Each row is where one point has got to under a steady rotation. How many ticks took it there?
The counts run from 0 to 289.
[-0.95,0.64,-0.76,2.85,1.95,-0.69,-2.18,1.48,0.36,-2.95,1.18,0.28,1.34,0.64,-0.73,-1.26,-0.38,2.21,4.14,-0.46,1.96,-1.73,-2.44,-2.17,0.86,-1.21,0.75,1.97,0.79,1.32,-0.94,-0.94,-0.93,0.43,1.46,1.29,-0.08,-0.11,0.45,1.57,1.83,-0.49,-0.51,1.58] : 197
[-3.48,-0.79,-2.40,2.45,0.48,0.05,0.98,0.15,-2.81,0.27,-1.34,0.66,-0.56,-1.12,-0.83,1.50,3.70,1.93,0.65,0.82,1.23,1.40,-1.82,0.32,1.16,-0.29,-0.19,0.01,0.78,-0.19,-0.96,-0.98,-2.27,-3.33,0.41,2.21,-1.00,-0.17,0.38,-0.50,1.60,-0.59,1.54,-0.82] : 1
[2.36,1.00,1.15,-0.63,-0.78,0.62,-0.13,1.31,-3.13,-0.87,0.67,0.09,1.70,-1.08,1.25,-3.09,2.65,0.68,1.44,-1.16,0.75,0.11,-0.86,-1.39,0.11,0.49,-0.28,0.55,0.26,0.71,0.38,-0.53,-1.88,0.89,-1.75,-1.34,-0.02,-3.42,-0.58,0.89,-1.63,0.21,-2.88,-3.63] : 61
[0.09,0.85,-2.08,1.83,1.82,-0.89,-0.49,3.26,2.44,-0.05,1.02,-0.42,-1.23,-1.18,-0.25,1.01,-0.09,0.08,-1.11,-0.39,0.11,-1.28,1.71,-1.39,-0.41,0.30,-1.65,1.00,-2.16,-1.83,-1.13,-1.53,-0.48,1.32,3.62,-1.10,-1.18,2.32,-3.41,-1.40,0.27,-1.50,-0.06,0.82] : 165
[2.96,0.43,-0.78,-1.99,-1.01,-1.62,0.31,3.61,-2.04,-2.63,-2.11,-0.46,-0.06,-0.22,0.12,1.33,-0.40,-1.21,-0.18,-0.97,0.56,1.75,-1.08,-0.16,1.33,-1.78,1.20,1.25,0.74,1.30,-1.88,-0.25,-0.63,1.81,-1.36,1.24,-1.54,1.43,-1.04,-1.78,-2.46,-0.42,-0.37,-3.02] : 35
[-1.61,1.26,0.53,1.30,-1.92,1.24,-0.12,1.04,0.41,1.54,-1.01,-0.89,-2.00,1.72,-0.37,2.27,0.21,2.69,-0.19,-1.59,-1.24,-0.15,0.58,0.96,2.27,-1.09,2.73,-0.86,3.97,-0.74,-0.47,-2.41,-1.90,0.26,-0.59,2.48,1.05,1.13,1.51,0.38,-0.19,-0.99,0.71,-1.52] : 230
[-1.16,0.02,-2.25,-2.14,-1.24,-1.57,0.67,-3.36,-3.10,-0.40,-2.28,-0.78,2.07,-0.86,1.27,1.56,1.04,-1.73,-1.56,-1.75,-0.49,-1.42,1.39,2.30,-2.15,-0.39,-0.68,-0.82,0.65,0.82,2.65,-1.93,1.03,-1.73,-0.60,-0.58,-0.44,0.68,0.39,1.79,-1.14,0.02,0.24,0.46] : 281
[-0.28,-0.29,0.49,-0.94,0.09,-0.57,0.52,-0.53,4.25,2.01,1.58,1.30,-2.23,1.03,2.22,-0.53,-1.34,1.07,-3.87,1.55,0.72,-0.64,0.88,-2.08,-0.67,-1.75,0.31,1.52,-2.45,0.46,-0.88,0.74,0.85,0.59,0.65,1.33,-1.11,0.93,-2.59,1.86,-0.65,-0.33,-0.10,1.73] : 155
[-0.92,-0.64,-2.65,1.18,0.06,-0.87,0.10,-0.11,-3.05,-1.68,-3.21,1.71,0.58,-2.32,-0.79,1.50,1.12,-1.07,1.98,0.48,1.42,2.54,-3.32,-0.37,-1.18,2.02,1.08,0.62,1.42,1.73,-1.19,0.88,-0.38,-1.54,1.07,1.98,-1.67,1.15,1.78,-0.49,-0.15,-0.75,1.05,-0.35] : 9
[0.00,2.49,0.10,-1.31,-1.43,1.22,-0.95,-0.71,-1.07,0.82,3.02,-1.50,0.63,1.14,0.19,-0.44,-0.60,-1.72,-1.89,-1.72,-0.10,-0.97,2.50,4.29,2.20,0.59,1.08,0.07,-2.21,-1.40,-0.43,0.99,1.36,0.72,-0.93,-1.71,3.41,0.22,-0.50,-0.93,0.48,-0.14,1.40,-1.33] : 95
[2.29,-2.85,1.00,-0.79,1.37,0.63,-2.01,-0.03,-0.87,1.61,3.28,0.37,0.40,-1.12,-0.12,-0.36,-1.14,1.06,-0.06,0.79,0.55,-0.99,-0.42,-2.69,-0.25,-0.91,-0.82,0.13,-4.45,-3.56,0.08,-0.17,2.06,-1.30,-0.70,0.79,0.01,-1.23,0.92,0.76,2.07,1.34,-0.93,0.56] : 128
[1.81,0.72,0.33,-1.27,0.21,2.29,-2.19,-0.87,-1.24,-0.05,3.75,-2.02,0.32,-0.86,-0.22,1.81,-1.41,-1.72,-1.16,-1.26,-0.59,0.01,1.24,2.90,-0.58,-0.02,2.63,-0.44,-1.63,-2.03,-1.52,1.04,1.63,-0.70,-3.19,-0.35,1.14,0.43,-1.03,-0.45,-0.33,1.64,1.89,0.13] : 102
[-0.59,-1.74,-2.46,-0.33,0.03,0.04,2.31,-0.09,-4.15,0.12,-0.08,-0.68,1.61,-1.19,0.05,2.07,1.17,-0.68,1.01,-1.76,0.19,-1.13,-0.18,0.42,-0.54,-0.90,0.36,1.69,0.37,2.08,-0.61,0.63,-1.69,0.98,-1.17,1.35,-1.98,-1.75,2.62,3.26,-1.94,1.89,-2.01,-1.38] : 266
[-0.83,-0.15,-2.29,-2.19,-1.08,-2.08,0.98,-2.69,-3.00,-0.94,-2.70,-1.45,2.55,-0.62,0.37,1.98,0.75,-2.21,-1.48,-1.51,-0.53,-1.56,1.65,2.82,-1.49,-0.80,-1.37,-0.71,0.33,0.21,3.20,-1.94,0.86,-1.32,0.26,-1.16,-0.41,0.27,0.38,0.81,-0.32,-0.24,0.08,0.00] : 280
[0.51,-0.44,1.11,-1.06,-0.28,0.41,-1.72,1.10,1.61,-1.65,-2.25,-0.91,-0.64,2.01,-0.59,0.49,-3.27,-1.02,2.85,-0.98,1.75,-2.04,-1.29,-1.07,1.03,-0.25,-0.17,0.13,2.26,3.45,0.24,-2.62,0.29,2.97,-0.35,1.25,-0.44,2.32,1.12,-0.32,1.02,-1.40,-0.72,0.01] : 218
[0.45,-2.37,1.43,0.26,1.28,0.31,1.02,1.14,1.00,1.84,3.41,0.49,-1.61,0.36,-0.12,0.23,-0.26,0.81,-1.88,2.14,-0.55,0.68,0.40,-1.33,1.19,-0.48,0.02,0.20,-4.21,-2.93,-2.08,3.51,1.55,0.32,0.23,1.64,-0.28,-0.78,0.95,-0.06,0.33,2.21,-0.13,0.69] : 133
[1.14,1.33,-0.61,-1.79,-0.21,1.13,-2.23,-0.10,-2.12,0.31,2.73,-2.53,1.24,0.31,-0.03,0.86,-0.45,-2.54,-0.18,-2.08,-0.19,-1.74,2.39,3.56,1.80,-0.13,-0.17,0.47,-2.38,-2.29,0.51,-0.62,1.24,-0.27,-0.68,-1.98,2.95,-0.09,-0.68,-1.21,1.80,0.08,0.51,-0.61] : 97
[0.16,0.86,1.97,-2.34,-1.47,1.10,0.90,-1.39,-0.10,-0.04,2.22,-1.33,0.35,2.09,0.80,-2.18,-0.15,-3.01,-0.31,-0.28,1.69,-1.46,1.20,2.76,2.14,0.96,-0.60,0.28,-2.56,2.10,0.06,1.88,0.66,2.39,-1.67,-1.93,1.82,-1.63,-0.49,0.04,-0.23,0.97,-0.66,-1.33] : 88
[2.66,-1.60,0.90,-2.08,1.20,2.43,-1.57,-0.28,-0.84,-0.90,3.52,-2.79,0.64,-0.15,-1.05,2.03,-1.25,-2.64,0.03,-0.81,-0.40,-0.41,1.22,1.71,-0.25,-0.61,0.60,-0.71,-2.63,-2.12,-0.62,0.24,1.30,-0.43,-3.20,-0.90,-0.31,-0.43,-1.41,-1.52,0.90,2.33,0.75,0.40] : 104
[2.62,-0.31,-0.92,-2.50,-0.78,-1.69,0.26,3.29,-2.26,-3.23,-1.88,-0.74,0.94,0.84,0.50,1.13,0.40,-1.71,1.83,-1.40,0.11,1.66,-1.50,-1.08,0.27,-2.08,0.70,1.66,1.26,0.78,0.03,-1.07,-1.29,0.67,-0.69,0.17,-1.70,0.62,-1.38,-1.14,-1.03,0.39,-2.36,-3.08] : 37
[-1.25,-0.41,0.00,-2.15,-2.79,-3.33,1.99,-1.04,-0.13,-1.33,-3.38,1.54,0.04,2.33,0.39,-1.10,-0.26,-0.21,-1.07,1.37,1.90,1.85,-3.08,0.26,2.57,-1.87,1.05,0.66,0.50,2.55,-0.12,0.79,0.16,-0.33,-0.64,2.48,-1.04,0.00,1.11,-0.24,0.13,-1.38,1.92,-0.88] : 19
[-1.75,2.57,0.08,-1.13,-1.70,1.57,-0.73,-1.73,-2.11,1.30,3.30,-0.43,0.01,1.80,2.30,-1.19,0.74,-1.70,-0.73,-1.80,0.22,-1.09,2.25,3.55,0.90,1.53,1.46,0.42,-1.14,-0.44,0.27,1.17,0.27,-0.89,-0.40,-1.59,3.67,-0.12,-0.44,0.88,0.19,0.62,-0.22,-1.28] : 93
[1.78,0.88,0.79,-2.65,-2.35,-2.33,2.55,1.60,0.86,-2.50,-2.42,-0.83,0.47,2.96,-0.11,0.28,1.11,-1.05,-0.23,-0.25,-1.05,2.66,-0.64,0.42,1.57,-1.93,0.52,-0.15,1.68,-0.26,1.22,-0.29,-1.83,0.01,-1.07,-1.28,-1.30,-1.38,-1.87,-2.21,-1.06,-0.42,-0.57,-2.54] : 43
[3.49,1.54,1.99,-1.85,-1.60,-1.00,-0.23,-0.06,-0.07,-0.21,-4.09,-1.42,0.66,-1.75,-0.04,-0.92,2.57,-1.00,-1.64,-0.27,-0.81,0.72,0.34,0.77,1.35,-0.39,-1.50,-1.93,1.76,-0.69,2.20,-1.81,0.00,0.43,-1.02,-0.65,0.01,-1.14,-1.33,-2.42,-1.45,-1.63,-0.16,-1.86] : 51
[-0.81,-1.39,-2.93,1.49,0.70,-0.86,0.01,0.12,-3.30,-1.75,-3.29,1.02,0.71,-2.44,-1.14,1.68,1.92,-1.06,2.68,0.47,1.29,1.83,-2.85,-0.46,-0.63,1.44,-0.47,0.24,1.14,0.78,-0.62,-0.05,-0.64,-1.86,1.44,2.09,-1.80,0.88,1.51,-1.08,0.89,-0.76,0.42,-0.14] : 8
[0.12,0.42,0.53,1.04,-0.93,1.23,0.00,2.15,1.07,1.10,-2.16,-2.20,-1.61,0.42,-2.05,3.12,0.30,1.51,-0.09,-1.36,-1.44,-0.43,0.70,1.32,3.29,-1.36,0.78,-1.30,3.06,-1.41,-0.02,-2.60,-1.29,1.53,-0.81,1.85,0.38,0.90,1.66,-1.48,0.21,-1.20,1.17,-1.13] : 232
[0.37,0.50,1.23,-0.14,-0.85,0.83,-1.53,0.33,2.01,-0.96,-2.44,-0.42,-1.34,0.88,-0.14,0.77,-2.91,-0.79,1.39,-0.43,1.21,-1.15,-1.24,0.22,0.87,1.29,1.42,-0.59,3.36,3.66,-1.10,-0.89,0.72,3.24,-0.31,2.22,-0.12,3.22,1.56,-0.49,-0.76,-1.22,0.63,0.94] : 216
[-0.04,2.30,-2.44,2.75,0.84,-0.08,-1.20,1.81,2.49,-0.99,1.90,1.37,-0.58,-1.21,0.07,1.01,-1.09,1.20,-0.79,-0.77,-0.64,0.32,0.38,-1.93,-3.34,1.25,1.98,1.20,-0.05,-1.65,-1.73,-0.23,-0.68,-0.07,2.05,-0.63,-2.07,1.95,-2.94,0.39,-1.27,-1.07,1.03,1.85] : 169
[1.55,1.27,0.82,-2.10,-2.62,-1.99,2.58,1.44,0.60,-2.63,-2.19,-0.20,0.32,2.97,-0.01,0.21,0.63,-0.75,-0.67,-0.16,-1.33,3.12,-0.84,0.30,1.16,-1.56,1.67,-0.06,1.90,-0.06,0.15,0.75,-1.49,0.35,-1.62,-0.59,-1.62,-0.98,-1.35,-1.84,-1.95,-0.19,0.02,-2.58] : 42
[-1.69,2.32,-0.45,3.79,1.21,0.10,-2.69,0.51,0.41,-1.00,-0.05,1.68,-0.41,-2.07,0.18,-2.13,0.58,2.25,1.46,-0.40,2.14,-2.04,-1.81,-1.96,-0.83,2.74,0.69,0.23,1.10,1.77,-1.36,-0.71,0.04,0.63,2.05,1.64,0.22,1.63,-0.39,0.74,0.01,-1.70,0.57,1.49] : 191
[-0.79,-0.37,-2.44,0.88,-0.59,-1.04,0.56,-0.26,-2.43,-1.92,-3.05,2.09,0.56,-1.71,-1.08,1.26,0.08,-0.85,1.08,0.72,1.38,2.59,-3.41,-0.10,-1.18,2.04,1.73,0.11,1.25,2.03,-1.74,1.74,0.12,-0.77,0.42,2.29,-1.99,1.21,1.90,-0.74,-0.74,-1.02,1.76,-0.17] : 10
[0.53,-0.48,-0.13,-2.61,-1.13,-1.53,1.17,-1.57,-2.53,-0.84,-1.29,-1.60,1.29,-1.54,0.49,0.76,-0.88,-1.04,-3.75,-0.92,0.91,-1.97,0.80,2.34,-0.62,-1.39,-0.88,-1.44,-1.50,2.03,0.57,-2.06,1.96,0.98,-3.55,-0.24,-1.79,0.66,-0.12,0.08,-1.95,0.12,2.14,-0.49] : 285
[0.10,-0.51,-0.50,0.62,0.17,-0.53,1.20,0.75,1.78,1.60,1.36,1.53,-1.28,0.07,-0.34,1.16,-0.84,-1.30,-1.96,1.65,-1.35,1.35,1.56,-0.38,-0.40,2.43,0.07,0.36,-2.58,-2.84,-1.42,4.70,1.96,0.59,3.62,0.42,0.53,1.35,0.74,-0.52,-0.34,0.73,-0.28,1.01] : 140
[-0.79,0.57,0.92,-2.29,-0.87,1.22,-0.02,-1.18,-1.37,0.36,2.50,-1.48,1.01,2.38,1.47,-1.87,0.65,-2.78,0.77,-0.78,1.63,-2.19,1.90,2.33,2.15,0.52,-1.34,0.54,-2.29,0.94,1.10,0.38,0.22,0.56,-0.06,-2.51,2.22,-1.52,-0.62,0.10,1.42,0.61,-1.73,-1.81] : 90
[1.63,-1.49,-0.75,-1.79,0.85,-1.28,-1.31,-1.25,3.01,0.64,0.69,1.19,0.05,0.05,1.65,-0.37,-2.36,-0.54,-1.08,0.84,0.30,-1.12,0.44,-3.09,-1.97,-1.75,-1.38,1.93,-2.66,-0.81,1.51,-0.67,1.62,-0.58,1.71,0.51,-1.11,0.77,-1.84,2.48,1.17,-0.68,-1.85,2.47] : 151
[1.33,-3.04,0.91,-0.52,1.62,0.82,-1.69,-0.22,-1.65,1.89,3.59,0.58,-0.32,-0.87,0.62,-0.32,-0.27,1.45,-0.06,0.91,0.37,-0.36,-0.54,-2.87,-0.86,-0.96,-0.36,0.73,-3.86,-3.40,-0.27,0.41,1.68,-2.02,-0.38,1.19,0.25,-1.04,0.86,1.51,1.62,1.58,-1.61,0.20] : 129
[-1.58,-0.68,-0.63,0.29,1.58,-0.15,0.02,1.13,2.03,1.91,1.60,0.25,-2.32,0.49,2.52,-0.12,1.19,0.97,-1.75,0.60,0.44,-1.73,1.87,-2.49,-0.56,-1.36,-2.12,1.54,-2.19,-0.54,0.29,-1.65,-0.80,-0.87,3.04,0.34,-0.43,1.50,-3.75,1.16,0.73,-0.20,-2.20,0.97] : 159
[1.07,1.37,-0.37,-1.93,-2.46,-1.37,1.46,1.73,-1.35,-2.66,-1.11,0.69,0.21,2.25,1.60,0.44,0.99,-0.48,0.38,-0.96,-0.89,3.16,-0.94,-0.65,-0.86,-1.19,3.09,0.66,2.82,0.59,-0.22,0.53,-2.06,-0.83,-1.47,0.15,-1.34,-0.23,-1.29,-0.02,-2.48,0.39,-1.41,-2.95] : 40
[-2.32,0.06,-1.15,0.94,1.43,0.22,-0.15,1.05,1.73,2.29,1.80,0.96,-2.47,0.46,2.82,0.03,1.72,1.37,-2.02,0.37,0.57,-1.28,2.36,-2.56,-1.24,-0.54,-0.86,1.42,-1.55,-0.62,-0.45,-0.92,-0.79,-1.00,3.22,0.45,-0.47,1.94,-3.58,1.49,-0.12,-0.03,-1.90,0.96] : 160
[1.98,-0.43,-0.70,-1.31,-0.18,-1.70,-0.53,-1.22,3.92,0.94,0.52,1.93,-0.11,-0.25,0.29,0.25,-3.90,-1.12,-2.49,1.23,-0.55,0.22,0.36,-1.38,-1.81,0.18,0.38,1.23,-2.52,-1.13,-0.25,2.06,2.92,1.17,1.56,0.08,-0.81,1.50,-0.63,1.60,-0.29,-1.18,0.61,2.63] : 148
[0.68,-0.76,-0.05,0.84,0.26,1.38,-0.89,2.03,-0.62,0.89,-2.65,-2.72,-0.57,-0.63,-2.16,3.93,1.07,1.00,2.20,-1.71,-1.67,-0.96,0.43,0.32,1.40,-0.78,0.06,-1.22,3.59,-1.38,0.80,-3.39,-1.90,0.73,-0.16,1.68,-0.15,0.69,1.71,-1.12,0.66,-0.51,-0.73,-1.16] : 234
[-1.17,0.02,1.33,2.01,1.84,-1.10,0.48,-0.52,5.43,-1.28,-0.39,-0.20,-0.58,0.87,-1.20,-1.13,1.00,1.29,0.04,2.03,0.72,-0.96,-1.19,-1.94,0.04,-0.66,-1.73,-1.26,0.06,-0.05,1.04,-1.27,-0.93,-0.02,1.15,-0.09,-2.56,-0.95,-3.10,-0.98,1.34,-0.76,1.34,2.74] : 180
[1.36,1.64,-1.67,2.17,1.02,-1.05,-0.60,1.76,4.02,-2.07,1.68,0.64,0.12,-0.61,-1.33,0.97,-2.05,0.67,-0.63,-0.40,-0.41,-0.15,-0.23,-1.75,-2.10,0.22,0.89,0.92,-0.72,-1.15,-1.48,-0.17,-0.15,1.39,0.84,-1.06,-2.86,1.15,-3.14,-0.55,-0.55,-1.50,1.92,2.05] : 171
